Rows swapped in pairs by one turn or mirror: which row each one swaps with
navaf: -0.16	-0.98	2.73	-1.41	2.64	-1.51	-1.01	-0.65	1.55	-0.79	1.17	-2.93	0.25	-3.93	-0.12	-2.47	0.51	-2.14	-1.84
dof: 1.00	-0.18	-1.79	0.20	0.72	-0.14	2.58	2.16	1.23	0.86	-0.70	-2.11	-4.16	-2.77	1.56	-1.37	-3.09	2.32	-3.01
vura: -1.31	0.41	3.18	0.39	2.43	4.14	-2.97	1.22	-0.49	-0.70	-2.55	1.40	0.20	0.11	-2.03	0.66	-0.98	2.09	0.68
Talen: -3.71	-0.31	-1.64	0.62	0.94	-0.07	-0.13	2.07	-0.60	0.60	-2.16	0.73	-0.14	2.72	-0.94	4.83	-0.14	0.98	2.25
siv: -0.08	-1.32	-2.37	-0.54	-3.36	3.43	2.69	0.85	-0.58	2.04	0.97	-0.61	1.25	-0.75	1.64	-2.54	-2.06	2.18	-0.38
bevom: 0.01	-1.51	1.86	2.13	3.16	-3.26	-2.20	2.77	1.43	-0.69	-1.73	-3.32	1.30	-1.31	-1.89	0.59	0.87	2.20	1.33
Takav: -1.06	-2.42	-2.60	3.46	1.31	0.99	1.58	0.81	1.63	-0.82	-0.03	0.98	-2.83	2.81	2.94	0.72	-1.90	1.76	-1.05
geka: -2.41	0.99	1.68	-4.36	3.77	-0.31	-0.29	-0.25	2.29	-1.61	-0.44	-2.14	-0.39	-2.01	-0.70	-2.17	-1.41	-1.01	-1.71
taba: 0.40	2.74	-1.00	-2.06	2.41	-3.44	1.45	-1.52	1.46	-1.28	2.64	-0.36	-2.71	-0.38	-1.29	1.60	1.78	-0.14	0.49
Vevi: 0.93	-0.63	-0.55	-2.27	-1.00	0.02	2.38	-1.86	0.13	0.40	1.44	-0.42	-2.26	1.16	0.51	2.24	1.01	1.31	4.22
loda: 0.43	-2.04	0.95	4.07	3.31	-0.85	-1.01	1.06	-0.17	-1.03	0.44	0.42	0.42	0.23	3.17	-1.32	0.96	-2.67	-2.49
nur: -2.56	-0.10	-3.49	0.02	-0.24	1.63	0.78	1.06	0.18	-0.88	1.36	2.32	1.62	2.10	0.08	-3.31	1.30	0.40	-5.10
Rogu: -3.01	0.62	-0.95	-1.45	2.01	1.69	-0.37	0.49	0.18	0.29	-1.97	0.11	0.13	4.02	-0.19	3.49	-0.70	1.00	2.79
moz: -0.72	-1.33	-2.37	0.15	-3.78	4.11	1.71	2.03	-1.15	2.40	1.52	-0.78	0.49	0.55	2.03	-1.92	-1.56	1.76	0.51
delo: -1.46	0.97	-3.57	-0.36	2.34	0.30	-1.49	-0.83	-1.61	0.44	1.31	1.14	2.33	1.44	-0.23	-0.31	0.63	-2.03	-4.61
Muzad: -0.84	-2.55	1.95	2.29	1.45	-3.23	-1.91	3.40	-0.14	-0.10	-2.20	-3.87	0.53	-2.15	-1.30	1.13	1.21	0.64	1.19
Vig: 0.77	-2.48	1.42	-2.57	-2.70	1.65	2.39	-0.72	0.74	1.20	-0.03	1.05	-1.67	1.19	-0.22	-1.45	1.00	2.67	2.54
Sozis: -1.66	-2.20	2.63	1.76	2.32	3.93	-1.25	3.24	-1.14	1.18	-1.60	1.18	-2.93	0.20	-1.18	1.04	0.23	0.78	0.66
vik: -2.52	3.27	-3.26	-0.34	3.04	-1.76	1.10	-0.19	2.23	-2.75	2.47	-1.56	-0.87	-1.21	-1.88	0.47	-0.24	0.83	-1.64
lega: -3.65	-2.38	-1.21	-0.32	-2.51	0.57	0.60	3.40	-1.41	1.93	-2.68	0.38	0.92	0.42	-2.93	2.24	0.56	2.56	0.10
tuvu: -2.20	-0.36	-0.07	3.02	1.67	-2.79	0.09	3.48	-1.03	-1.90	-0.57	-2.58	-1.79	-3.23	-3.23	0.79	1.57	0.49	-2.58
vevek: 0.18	-3.47	0.71	-1.42	-2.89	1.96	3.25	-0.49	0.59	1.45	0.31	1.01	-0.80	0.99	0.24	-2.83	1.64	2.04	1.19
Fipom: 0.87	-0.21	-1.09	-2.55	-0.36	2.02	-1.44	-0.28	-4.42	3.54	-1.09	-2.46	-0.04	0.19	0.65	0.89	0.46	-0.76	-1.50
fuf: 0.03	0.02	-2.40	0.33	0.04	1.21	2.46	1.11	1.41	0.01	0.23	-0.90	-3.98	0.28	2.64	-0.34	-2.96	2.33	-4.15
tugi: 0.99	-2.06	1.61	-2.31	-1.86	0.10	2.63	-1.13	0.86	0.89	0.67	-0.70	-2.59	0.76	1.00	0.32	0.94	0.88	3.82
ruze: 3.04	1.10	1.85	2.07	3.28	-0.09	-0.88	2.61	-1.60	0.57	-0.26	-1.74	-0.45	-1.23	1.78	-2.19	0.26	-2.53	-1.83
rusi: -1.62	-0.45	-2.46	0.86	-0.03	1.21	0.29	0.82	0.51	1.58	3.79	0.59	0.66	-5.55	-3.08	0.48	0.59	0.12	-2.37
nada: -1.39	1.52	2.43	0.10	4.52	0.30	-2.40	1.29	1.67	-2.41	-1.97	-2.26	2.17	-0.55	0.85	-1.52	-1.92	1.55	-0.57
Favem: -2.18	-0.86	-1.64	-1.53	-2.90	0.26	0.89	2.86	-2.47	1.15	-1.01	0.40	1.36	-0.55	-4.00	-0.45	2.81	2.73	0.12
lotin: -0.76	-3.55	0.87	4.55	2.24	-0.46	-1.30	1.31	-0.13	-0.43	-0.48	-0.62	0.52	1.63	2.75	-0.75	0.30	-2.68	-1.48
gepap: 0.58	1.12	-1.46	2.17	-0.06	0.33	-0.22	-0.66	1.26	-0.61	2.96	0.96	0.52	-4.63	-2.59	1.81	-0.50	2.85	0.09
nel: -0.27	-2.99	-1.01	4.62	1.79	-0.62	-0.80	1.14	0.95	-0.41	0.48	-0.17	0.17	2.37	3.50	1.53	0.60	-1.17	-0.96
Ris: 0.57	-2.51	1.95	-3.03	-1.62	0.34	2.41	-0.36	0.39	1.48	0.10	-0.67	-2.58	0.89	0.63	-1.33	1.59	2.05	3.64
gomip: 0.65	0.60	-1.66	-1.34	1.09	0.82	-1.72	-0.62	-2.88	2.38	0.06	-1.60	0.11	1.26	2.04	2.38	-0.10	-1.92	-3.80
Mamo: -0.77	-0.49	2.41	-3.68	2.07	-1.61	-0.04	-0.64	1.49	-0.28	1.12	-3.14	0.05	-3.83	-0.48	-3.07	0.84	-1.45	-1.15
Vutik: -3.11	-0.01	-0.84	-0.48	1.10	0.04	-0.07	1.71	-0.48	0.76	-1.83	-0.12	0.38	3.36	-0.20	4.56	-0.39	0.91	2.86
sop: -4.67	2.67	-3.45	0.91	2.32	-1.64	0.88	1.53	0.53	-3.11	0.77	-0.78	-0.72	-1.52	-3.10	0.54	-0.03	1.03	-2.85
Vofep: -1.72	-2.43	1.55	2.77	1.89	-2.29	-0.79	4.66	0.84	-1.10	-1.73	-3.84	-1.31	-3.27	-1.31	0.48	0.26	0.95	-0.09
riba: -2.42	-0.85	-1.34	-1.42	-2.54	-0.49	1.53	3.07	-1.19	-0.27	-1.16	-0.23	0.61	-0.93	-4.29	-2.46	2.18	4.42	-0.34
nanin: -3.26	-1.54	-0.75	3.19	0.95	-2.45	-0.16	3.33	0.38	-2.16	-0.28	-3.59	-0.85	-4.27	-2.22	-0.33	0.72	1.18	-2.34
Zun: -1.92	-2.18	-2.58	0.88	-2.09	2.43	2.06	-0.28	-0.12	0.21	1.44	3.23	2.05	1.51	1.25	-2.85	0.32	0.89	-2.29
Bav: 0.37	-2.25	2.94	-0.09	2.99	-1.52	-0.37	-0.11	0.95	-0.53	0.37	-2.55	0.66	-2.94	0.64	-2.85	1.55	-3.02	-1.96
fam: -2.22	-1.90	-0.52	-0.36	-1.98	-0.24	0.08	3.74	-2.36	2.50	-2.77	1.23	0.83	1.18	-3.25	1.33	2.30	1.82	0.90
zam: -1.54	0.00	-1.40	-1.11	-1.56	0.12	0.59	1.37	-0.62	-0.68	-0.10	-1.24	1.97	0.46	-4.42	-1.90	2.25	5.50	0.56
Tuvul: 1.39	1.39	0.91	3.56	3.18	0.98	-1.19	3.29	-0.96	0.11	0.23	-1.23	-0.42	-0.12	2.27	-2.31	0.32	-2.86	-1.77
losuk: -0.82	-0.61	-3.03	0.88	-2.93	3.52	1.92	1.36	0.33	2.04	1.89	0.25	2.26	0.46	1.93	-2.33	-1.34	1.20	-0.46
Bik: 1.63	1.88	-2.12	0.42	-1.68	0.19	1.59	-1.08	-0.25	-0.54	1.83	0.71	1.49	0.40	-0.34	0.91	1.36	4.43	2.58
Lozup: 1.95	1.51	0.96	1.94	3.16	-0.63	-1.26	3.62	-0.85	1.12	0.79	-1.61	-0.69	-1.88	1.40	-2.42	-0.48	-2.45	-2.59
Balud: -4.38	-0.46	0.26	-4.33	1.61	1.64	-0.25	-1.00	2.26	-0.73	-1.09	-2.14	-0.49	1.84	0.31	0.45	-2.02	1.38	1.53
fesaf: -3.87	3.22	-2.60	-0.22	2.52	-1.78	1.38	1.47	1.36	-3.25	1.49	-1.31	-0.85	-1.53	-2.53	0.19	-0.35	1.08	-2.75
gase: -1.58	-1.33	-3.27	1.31	-2.35	0.67	2.16	0.36	-0.29	0.12	1.53	2.84	1.59	1.21	-0.17	-3.86	0.99	0.61	-3.47
bonaf: -1.23	0.05	2.26	-4.41	1.98	-1.04	0.10	-0.53	1.70	-0.95	0.87	-2.33	-0.07	-2.92	-0.63	-3.40	0.00	-1.92	-2.09

Swapped with Vevi: geka
Swapped with Zun: loda
Swapped with Takav: delo
Swapped with bevom: zam
Swapped with lotin: gase
Swapped with riba: Muzad
Swapped with navaf: Vig
Swapped with losuk: Tuvul
Swapped with vevek: Bav
Swapped with fesaf: Vutik
Swapped with fuf: gomip

